The rows below come in pairs that one turn or mirror swaps. Which row does each named row swap with?
The rows were stretched afterwards, more along some directions than others.
q171: [-24.0  14.5  -9.2  18.1 -12.7  12.7 -17.1  -5.6   8.5  26.2  15.1  27.0
  -1.8  46.4  -3.0   1.9]
q187: [-21.3  13.5  20.0   6.1  -6.2  -3.1 -49.6 -16.6 -10.8  15.0  18.0   3.6
 -13.0   9.7 -12.9 -21.6]
q447: [ 27.7  11.6  23.7   3.2   3.7  -7.2   0.4  10.2  33.7  23.4 -18.5   3.1
  -6.6  28.1  30.4  12.6]
q558: [-15.0 -13.1 -12.7  14.6   7.8  10.1  24.4 -15.9  -2.7  19.9  -3.0  -0.8
  -4.3  -7.5   2.9  13.6]
q549: [ -9.2   2.5  -0.3  30.4 -21.3  10.6  -1.2 -33.4 -42.4  19.7   8.6  11.1
  -2.4  15.7 -21.0 -12.8]
q333: [-16.5 -20.3 -14.8  20.7  15.3   1.2  27.8 -13.9  -5.8  14.4  -0.1  -0.9
  -2.4  -3.7 -10.1  11.0]
q379: [ 18.7  18.8  20.4 -11.6   9.5  -1.7  -8.6  11.4  43.5  22.1 -15.5  23.8
  -6.0  18.3  42.9   5.4]
q487: [ 32.0  18.7   1.0  -9.3  30.8  -1.4  18.7   7.9  -1.9   7.0  15.1   2.2
 -15.8   3.6   3.1   6.6]
q773: [-14.9 -31.4  -8.8  18.7  18.1  16.2  10.4 -13.9 -31.0   1.0  -5.0   1.6
  -8.9 -19.4 -26.2  -5.2]
q492: [  4.8  22.1  13.9  -0.6  -1.3 -16.8   1.3  -2.9  27.1   3.6  23.4 -34.5
   9.4   5.3   1.0  29.5]
q845: [-27.5 -23.5  -8.2  35.2  14.6   6.1 -12.1 -24.9 -26.0 -22.1  -2.9 -21.3
  15.5  26.4 -15.3  -7.1]
q430: [-13.2  14.6  24.1  -2.9  -3.2  -3.4 -42.2 -18.3 -12.3  12.1   8.4  11.2
 -21.1   1.2  -3.1 -26.6]
q157: [-23.6  -7.4   2.8   5.5  26.5  -7.1 -16.6 -14.8 -18.7 -16.2  -2.1  -4.3
 -28.5  32.8 -12.8   9.5]
q905: [ -1.3  11.2   9.5 -13.4   7.2  11.9 -27.5  -2.7  21.5  20.0  -0.9  24.7
  -1.2   6.1  34.9 -20.3]
q991: [  0.2  12.3 -14.3  13.8   4.9  17.8   9.0   2.7  -5.6  11.4  10.6  34.4
  -8.4  28.3 -19.6   6.7]
q248: [ -6.2   7.9  -5.2 -27.5  17.9  23.9 -27.1 -25.9  -3.2 -13.1 -13.3  34.2
 -33.3 -15.1   5.0   8.6]
q837: [-15.4   9.6  28.1   0.5   0.5  -4.6 -43.8 -13.8  -9.6  13.7  12.6   5.2
 -20.6  -3.9  -8.7 -21.7]
q506: [-16.8 -32.1  -5.8  27.0  13.8  11.0  -5.2 -16.3 -36.5 -22.9   2.7 -23.9
   2.9   4.4 -22.1  -5.7]
q142: [-32.8 -10.1 -11.2  28.5   2.4  16.5 -19.0 -37.6 -29.5 -18.3  -4.0  -0.1
  19.5  38.8  -6.2  -7.5]
q446: [-36.6  15.9  -6.8  20.6 -19.6  14.2 -36.0 -23.7  -6.6  10.7  15.4  30.1
  -5.6  42.5  -7.3 -14.4]
q951: [-22.0  11.3  -2.7 -19.1  -1.2  26.6 -24.7 -27.8 -15.4  -4.9  16.1  20.7
 -20.3 -45.9 -14.4   2.8]
q808: [ -1.4  16.7  23.8 -14.0  11.5  -4.5 -27.7  -7.8  -7.3  10.3  13.6  12.3
 -22.3 -11.7  -9.5 -17.2]
q834: [-13.3   8.9 -16.9 -14.8   3.4  36.0 -38.6 -23.7  -5.0  -5.9   4.5  20.9
  -8.0 -34.7  -5.6   1.1]
q130: [-12.2   5.8   0.5   7.0   0.5   0.3  12.7 -38.1   0.1  12.4  -8.2 -17.6
  15.0  10.0  18.2  21.5]
q918: [  0.9 -19.5 -14.8  18.6  23.7   0.7  29.3  -5.4  -0.3   7.4  -4.1   0.0
  -8.0  -5.2  -7.6  11.1]
q513: [-17.9  -7.4  -9.2  27.4 -13.5  21.2  -4.8 -41.4 -55.5  16.1  13.0  18.8
   2.3   8.7 -22.7 -24.7]
q368: [-13.0  13.2 -15.2 -21.2  12.0  28.1 -29.1 -32.8  -0.7 -12.0  -3.2  34.3
 -23.5 -18.9   2.1   0.6]
q704: [-11.8  -1.3   0.4  30.4 -22.0  19.7  -9.2 -38.1 -44.4  19.9   7.8   9.7
  -1.5  10.6 -23.3 -10.1]
q295: [  1.5  16.8  20.7  -3.8   8.8 -17.5   0.5   6.7  27.9   4.7  20.6 -41.2
   0.8   7.3   2.9  27.9]
q663: [-23.3  21.6   2.4  -5.0  -4.7   8.0 -12.8 -22.5   4.7 -11.1  27.5 -21.1
  13.9 -29.4 -17.7  13.7]
q922: [ 19.1  10.4  19.5 -10.6  32.7 -11.6   4.8 -14.4  -2.4   2.0   5.8 -22.9
  -0.9  -3.0   8.1  15.2]
q436: [-25.7 -17.4  -8.8  28.9   7.6   7.0 -24.5 -31.5 -23.0 -20.0  -6.3  -5.9
  17.1  39.8  -9.5 -13.6]
q113: [ -9.8 -24.1  -9.3  16.0  12.3   9.1  23.4 -12.2 -14.9  10.8   1.6  -4.5
  -7.0 -15.6  -8.5   7.3]
q911: [-30.2  18.5 -20.6  13.6  -2.7  24.3 -13.7 -39.2 -20.8 -14.6  -2.8   6.2
  23.5  36.4  -2.3  -6.1]
q99: [ 20.3  12.6  18.5  -6.3  10.8   2.2 -15.7  11.3  36.6  21.4 -24.8  25.1
  -6.0  34.4  42.3   7.7]
q812: [ -6.8  23.2   9.0  -4.1  -2.8  -0.4  -9.6 -14.7  15.4  -5.9  24.4 -35.3
   6.0 -10.4  -4.2  26.8]
q850: [-20.6   9.7  -6.6 -21.4  14.0  26.1 -26.8 -25.6  -8.7 -14.2  -1.2  32.0
 -25.6 -24.2 -10.8   2.1]
q44: [-14.8   6.0  -5.1 -19.4  21.7  22.4 -24.3 -16.9  -5.4 -13.8 -13.0  35.5
 -37.7  -7.2   1.3   8.3]
q673: [-21.7   8.2 -14.8  18.1  -8.2  21.7 -14.6 -10.6  -4.8  15.1  10.9  34.6
 -10.9  44.7 -10.6  -5.0]
q696: [  3.8   8.4  15.2   5.2  18.7 -24.6  10.1  19.5  15.1  -0.1  16.2 -35.5
  -4.4  24.2  18.6  14.2]
q548: [-29.1   9.1 -23.6   9.6  14.4  22.9 -19.4 -38.7 -30.6   2.4  14.8  25.3
  14.7  15.8  -3.1 -40.7]
q328: [  0.1  -0.3   5.7  30.2 -16.1   9.0  -8.3 -29.0 -31.0  21.3   0.3   4.1
   6.3  19.1 -10.3  -5.8]
q522: [-41.4 -10.1 -16.7  24.8  14.8  13.2 -17.3 -49.0 -53.3  -4.0  24.1  -8.7
  10.1  24.7 -32.8 -20.4]
q504: [ -5.1 -20.6 -17.9  23.5  20.3   9.6  11.6   2.3  -5.8   5.3   1.3  -2.9
   4.7 -17.7 -19.7   8.8]

q487 swaps with q548
q549 swaps with q430
q837 swaps with q704
q773 swaps with q951
q663 swaps with q506
q673 swaps with q379
q812 swaps with q845

The rows below come in pairs that one turn or mirror swaps. Which row does each named row swap with?
The rows were stretched afterwards, more along some directions than others.
q489: [-18.3  -3.5   8.9  -4.0 -24.7  14.3 -20.5  -6.6  12.3  10.1 -14.0  45.1
 -16.3 -29.6   0.5 -13.1  -1.9]
q146: [-31.3 -45.3  -2.9 -22.1 -43.8  21.3  32.6 -31.3 -28.3  17.0  -5.0  17.5
 -14.8  -4.8   0.5  12.6 -15.9]
q761: [-32.8 -27.3  26.6   1.4  -3.0   6.8 -19.8  -0.5 -32.2 -45.4   8.9  54.4
  14.5 -56.8   9.6   7.5 -20.6]
q909: [-38.1 -27.9 -10.7  11.7   6.5 -68.1 -22.7   3.8  21.9  33.3  22.1  11.0
 -19.8   3.1  -6.9 -12.2 -16.2]
q336: [-32.3 -60.5  19.7  33.6  10.4  23.1   5.7   8.1 -48.4 -78.3  -0.7  -8.8
  45.0 -10.9   3.1   7.8 -23.1]
q832: [ 45.3  -2.2  12.0  33.0 -21.6   8.7  21.7  15.3  30.0  27.4 -45.3  10.3
   4.0  44.4  21.3 -17.8  -9.7]
q337: [  8.3 -51.0   6.3   9.2 -52.2 -23.6  41.5   1.2  -0.5 -14.1  -7.5  40.4
  15.7   9.9  22.7  -6.6 -42.4]
q904: [-25.7 -58.9  11.4  13.9 -23.3 -50.5  28.4  38.3  11.2 -26.4 -13.2  -0.8
  17.7 -22.3  -0.4  10.6  -5.8]
q152: [-49.8 -80.7  25.7  23.8  14.7  12.9  37.0  27.8 -16.9  -5.6 -17.7 -26.0
  13.3  39.3  -4.5  -6.9  -5.4]
q894: [-51.8 -75.4   6.3 -23.4 -22.6   7.2  -6.5  22.3 -21.7 -45.2  -6.5  26.1
  19.0 -57.0  -7.3 -30.9 -35.6]
q566: [ 46.0 -49.7 -16.6  52.8 -26.9   0.8  32.9  24.7  46.1  -3.4 -38.6 -27.9
  36.9  -5.8  22.0  -4.4 -27.7]
q10: [-25.2 -71.5  14.1  -7.8 -46.5  -5.4  -3.9  23.2 -24.3 -38.5   6.6   0.6
  29.8 -30.2   7.7  26.8 -23.5]
q88: [ 37.9   4.9   7.9 -10.5 -19.3 -52.4 -31.0  26.9   0.2 -14.3 -21.0  43.1
   9.4  -8.6  25.5  21.2 -10.0]
q510: [ -4.1 -23.6  12.0  43.1 -36.2 -20.6  18.3  19.9  23.5  -4.3 -17.3 -11.4
   5.9  36.7  14.6  30.0   5.9]
q985: [ 12.1 -11.0  -9.2 -17.1 -58.3 -40.8  18.4  20.3  -8.3 -17.8 -13.8  45.8
   5.9  11.6  15.8 -11.1 -15.7]
q694: [-52.6 -12.7  21.2  23.2 -27.7 -26.6 -32.8  30.3   1.0 -31.5  27.5  38.1
  33.7 -19.6   3.3 -66.3 -13.5]
q778: [ 14.2  -3.4  18.7  -7.8  -3.6 -11.1 -21.4 -28.4 -22.3   2.3 -22.4  42.2
 -17.5 -12.4  13.1  34.8 -15.5]
q602: [-27.4 -37.9   1.7 -15.0 -40.8  25.3  40.0  19.3 -55.7 -40.8 -19.2   5.6
   7.9  29.3  17.4  11.7  20.9]
q257: [ 51.5 -17.8   5.7   0.8  28.5  11.7  14.7 -20.5 -10.5  11.2 -33.7  16.6
   8.7 -20.7  -3.9 -16.1 -15.8]
q626: [-10.1  24.6   8.9 -22.6   2.4  -5.6 -19.3 -21.1 -16.5 -10.5   5.3  59.8
   2.5 -66.3 -16.0 -19.6 -20.3]
q650: [-43.0 -19.7  24.6  -5.9  31.1  34.8  13.4 -19.8 -51.7   4.2  22.8   9.6
  27.1 -11.8 -11.1   3.1 -10.1]
q887: [  5.7 -12.3  16.6  29.8 -22.5   7.9   2.0 -30.0  10.9  20.4   4.5  47.2
 -16.4 -22.8  14.3  -6.4 -32.4]
q594: [-37.5   3.2  19.5  23.7 -28.4 -27.6 -20.8   5.6 -16.7 -24.9  37.9  36.4
   2.8 -15.9   8.2 -21.0 -10.7]
q381: [ 10.9  26.7 -18.8  28.8   2.5 -56.6  -0.4  -5.6  53.4  75.0 -16.1  12.8
 -26.3  41.7   6.8 -18.2   4.3]
q803: [-27.3 -25.1   4.5 -10.3  32.9 -10.4  10.9   8.3 -33.2   7.8   8.4  -1.0
  -1.6  19.5 -19.6 -31.7  18.5]
q366: [-21.4 -42.8  37.2  36.1 -20.8   3.8  85.2 -23.5 -21.1   5.4 -23.3  29.9
  22.1  31.2  15.9 -41.5 -23.4]
q960: [ 14.9   1.6 -13.3  -0.6 -33.9 -50.9 -13.3  59.2  22.5 -13.6 -16.0   6.0
   5.9   8.7   7.1 -10.9   3.5]
q982: [-14.6  -1.1 -22.6 -34.9  19.4 -12.7  -2.3 -19.2 -17.8   7.7  16.4  15.4
   6.3 -70.4 -22.6   9.9 -21.1]
q935: [-60.3  13.1  -0.3  54.5  14.4 -23.4  -1.9 -17.9  19.4  16.3  25.7  17.1
   4.3 -14.2  -7.4 -54.6  -9.4]
q262: [  9.7 -32.0 -12.2 -12.0  -7.3 -18.6  19.6  11.2  -6.4 -30.3 -42.2  -6.2
   7.0 -30.7  -5.1   8.2 -20.0]
q708: [ 18.4  29.1   2.7   6.2  23.8 -66.7 -45.5   0.1  13.5 -15.7  14.6  56.9
  18.0 -24.1   8.9 -21.4  -5.3]
q472: [-73.1 -37.4  19.2  17.0  -3.9  24.5  -9.9  17.8 -11.4 -22.2 -14.8 -16.1
   8.2  -5.2 -14.4 -19.7  11.2]
q775: [-70.3 -17.3  30.9  26.0  23.9  -4.4 -10.2  10.1  -2.7  14.0  41.6  22.4
  20.9  -3.1 -21.3 -50.2 -10.5]
q293: [  7.3  38.8   4.5  33.4  43.7 -28.1 -12.4 -37.5  33.5  54.1   1.1  41.7
 -13.6  25.3   2.7 -28.2   9.5]
q49: [ 23.5 -25.1   9.5  58.4 -27.8 -12.7  15.1  32.3  51.3  29.0 -31.6 -14.2
  14.7  51.0  16.9  10.7  -0.7]
q66: [-49.7 -65.5 -21.5  12.3  18.5  21.4  26.6 -15.8  -6.7   4.3  -5.0 -13.8
 -21.4  -4.6 -19.0  13.1 -12.4]

q626 swaps with q775
q472 swaps with q894
q66 swaps with q336

